One hidden turn or mirror swaps the rows below in pairs. Which row is each named row swapped with?
The rows were stretched afterwards, more along some directions than others.
sapa: -0.079  0.581 -1.936 -0.948  0.185 -1.670  0.511 -0.040  0.568  0.085 -1.188 -0.581 -0.792 -1.183 -1.218  2.127
maziv:  0.428 -0.072 -2.393 -1.486 -0.498 -2.796  0.281 -0.308  0.811 -0.080 -0.488  0.064 -1.348 -2.113 -1.382  1.612
Sivo:  0.117  0.027  0.753  0.057 -0.179 -0.442 -0.603  1.797 -1.414  2.079  0.357 -2.008  0.404  0.953 -1.650 -0.368
dogo:  0.005 -0.171  0.362  0.765 -0.396  0.373 -0.178  1.312 -1.888  1.366  0.038 -1.515  1.317  1.223 -0.967 -0.342
Boza: -0.127 -0.027  0.138  0.386 -0.838 -1.327  0.616  1.736 -0.884  0.757  0.257 -0.829  1.634  0.224 -1.310 -1.018
lov: -0.844  0.265 -1.866 -0.743 -0.618 -2.749  2.127  0.012  1.410 -0.142  0.832  1.565 -0.471 -0.248  0.524 -0.763
seki:  0.849 -0.590  2.076 -0.727  1.854 -0.790 -0.875 -1.399  1.622 -0.722 -0.197  1.652 -1.017 -0.899  0.838 -1.711
zofo:  1.195  0.121  1.121 -0.759  0.136 -2.644  1.267  0.143 -0.361 -1.701  0.747  0.810  2.690  2.105 -0.568 -0.304
sarol:  1.049 -0.123  1.477 -0.026  0.151 -1.663  1.583 -0.098 -0.321 -0.413  1.388  0.470  2.288  1.751  0.454 -0.473
pud:  0.605 -0.435  2.090 -0.564  0.969 -1.505  0.011 -1.074  2.164 -1.384 -0.530  2.557  1.102 -0.827  0.759 -1.656
bof: -0.192  0.718  0.654  1.474  0.639  0.030 -1.036 -0.750 -0.552 -0.845 -0.513  0.535 -0.605 -0.723 -0.592 -0.917
vola: -2.282  0.356 -0.274  1.347 -0.537  0.334  0.508 -0.245  1.031  1.233 -0.093  1.281  0.816 -1.110  0.619  0.768
tadi:  1.393 -0.971  2.639 -0.680  1.242 -1.572 -0.398 -0.884  1.319 -0.283 -0.515  1.521 -0.563 -0.634  0.281 -1.069
zupi:  1.603 -0.851  2.429 -1.224  1.429 -1.306 -0.538 -0.480  1.372 -0.962 -0.208  0.826  0.102  0.455 -0.566 -0.992
vuke: -1.310  0.804  0.478 -0.677 -3.088 -2.085  1.530  1.481  1.929 -1.573 -0.260  2.353  3.231 -0.832 -1.121  0.526
gopuv: -0.176 -0.072  0.229  0.428 -0.522  0.533  0.328  1.643 -1.499  1.295 -0.361 -0.489  1.676  0.911 -1.518 -0.317
Lop: -0.567 -0.091  0.110 -1.028  0.012 -1.217 -0.838  1.182 -0.063  0.956 -0.048 -0.208  1.027 -0.138 -2.078 -0.720
Fezik: -1.846  0.610 -0.600 -0.951 -3.062 -2.230  0.953  2.080  1.893 -1.495  0.130  2.674  2.927 -1.700 -1.391 -0.032
vivu: -0.543  0.580 -0.012 -0.917 -2.486 -2.173  0.496  1.910  0.739 -0.915  0.104  0.968  1.887 -0.448 -0.321  0.346
Dova: -0.152  0.110  0.080  0.918  1.425  1.714 -0.878 -0.477 -0.610  0.089  0.767 -1.162 -2.776  0.074  0.644 -1.853
begu: -1.910  0.809 -0.137 -0.828 -2.699 -1.795  0.623  1.626  1.257 -1.208 -0.114  1.718  2.974 -0.868 -0.347  0.418
Tomi: -1.188 -0.791  0.628  1.098 -1.823 -0.740 -0.076 -0.677  1.403  1.492  1.111 -1.703 -1.090 -1.535  0.856  0.160
lag: -1.459  1.164 -0.497 -0.586 -2.747 -1.664  2.118  2.455  0.989 -0.918 -0.803  2.538  3.122 -0.843 -1.001  0.650
dovod: -1.819 -1.123  0.243  0.539 -0.600  0.077 -0.852 -0.266  0.970  0.918  0.426 -0.541  0.767 -1.458  1.347  0.376
fuzo:  0.098 -0.409 -0.376  0.405  1.023  0.650 -1.590 -1.274 -0.577 -0.162  0.849 -1.072 -4.302 -1.627  0.018 -1.577
piman: -0.329  0.875  0.343  1.707  1.051  0.797 -0.853 -0.606 -0.909 -0.355  0.346 -1.260 -1.348  0.019  0.040 -1.157
Duta: -0.562  1.332 -2.083 -1.185 -0.591 -2.258  0.889 -0.209  0.957 -0.305 -1.411  1.049  0.297 -2.143 -1.654  2.350
Nurug:  0.028  1.139  0.505  0.924  0.499  0.401 -0.807 -0.729 -0.772 -0.344  1.023 -1.506 -0.881  1.050 -0.396 -0.945
pepa: -0.556  0.520 -2.322 -0.518  0.205 -1.493  0.470 -0.888  0.816  0.126 -1.136 -0.225 -1.102 -1.666 -0.422  1.675
luram: -0.957  0.360 -1.330  0.411  0.961  0.923 -1.442 -1.470 -0.007 -0.936  0.146  0.468 -2.168 -1.559  0.511 -2.045
meki: -1.204  0.940  0.064 -0.869 -2.837 -2.901  1.174  1.524  1.269 -1.444 -0.115  1.016  2.420 -0.670 -0.669  0.319
Kef:  1.461 -0.591  2.142 -0.731  1.100 -1.448 -0.346 -0.298  1.527 -0.831  0.322  1.225 -0.794 -1.120 -0.318 -1.724
bif: -2.165 -0.727 -0.435  1.080 -1.167  0.725 -0.251 -0.942  1.311  1.089  0.609  0.382 -0.069 -1.549  0.661  0.244
sud: -3.072 -1.005  0.250  0.843 -1.008 -0.244 -0.100 -0.739  2.033 -0.003  0.465  0.651  0.999 -2.247  0.674 -0.586
Nuf: -1.664  1.035 -2.921 -0.723 -0.189 -2.439  1.256 -0.103  1.242 -1.087  1.011  1.911 -0.379 -0.065 -0.014 -1.062
muz:  0.123  1.210 -1.842 -1.626 -0.823 -2.575  0.832  0.848  0.223  0.464 -0.997 -0.131 -0.480 -2.280 -1.643  2.360
zur: -2.822 -0.426 -0.199  0.541 -0.710  0.872  0.209 -0.510  1.683 -0.804 -0.318  2.311  2.633 -1.105  0.373  0.336
Boto:  1.378 -0.298  2.793 -0.196  1.169 -1.030 -0.184  0.088  0.994 -0.417 -0.255  1.108 -0.480 -0.053 -0.250 -1.272

dogo swaps with -> pepa
Lop swaps with -> muz
vivu swaps with -> pud
sarol swaps with -> Nuf
Boto swaps with -> vuke
lag swaps with -> zupi

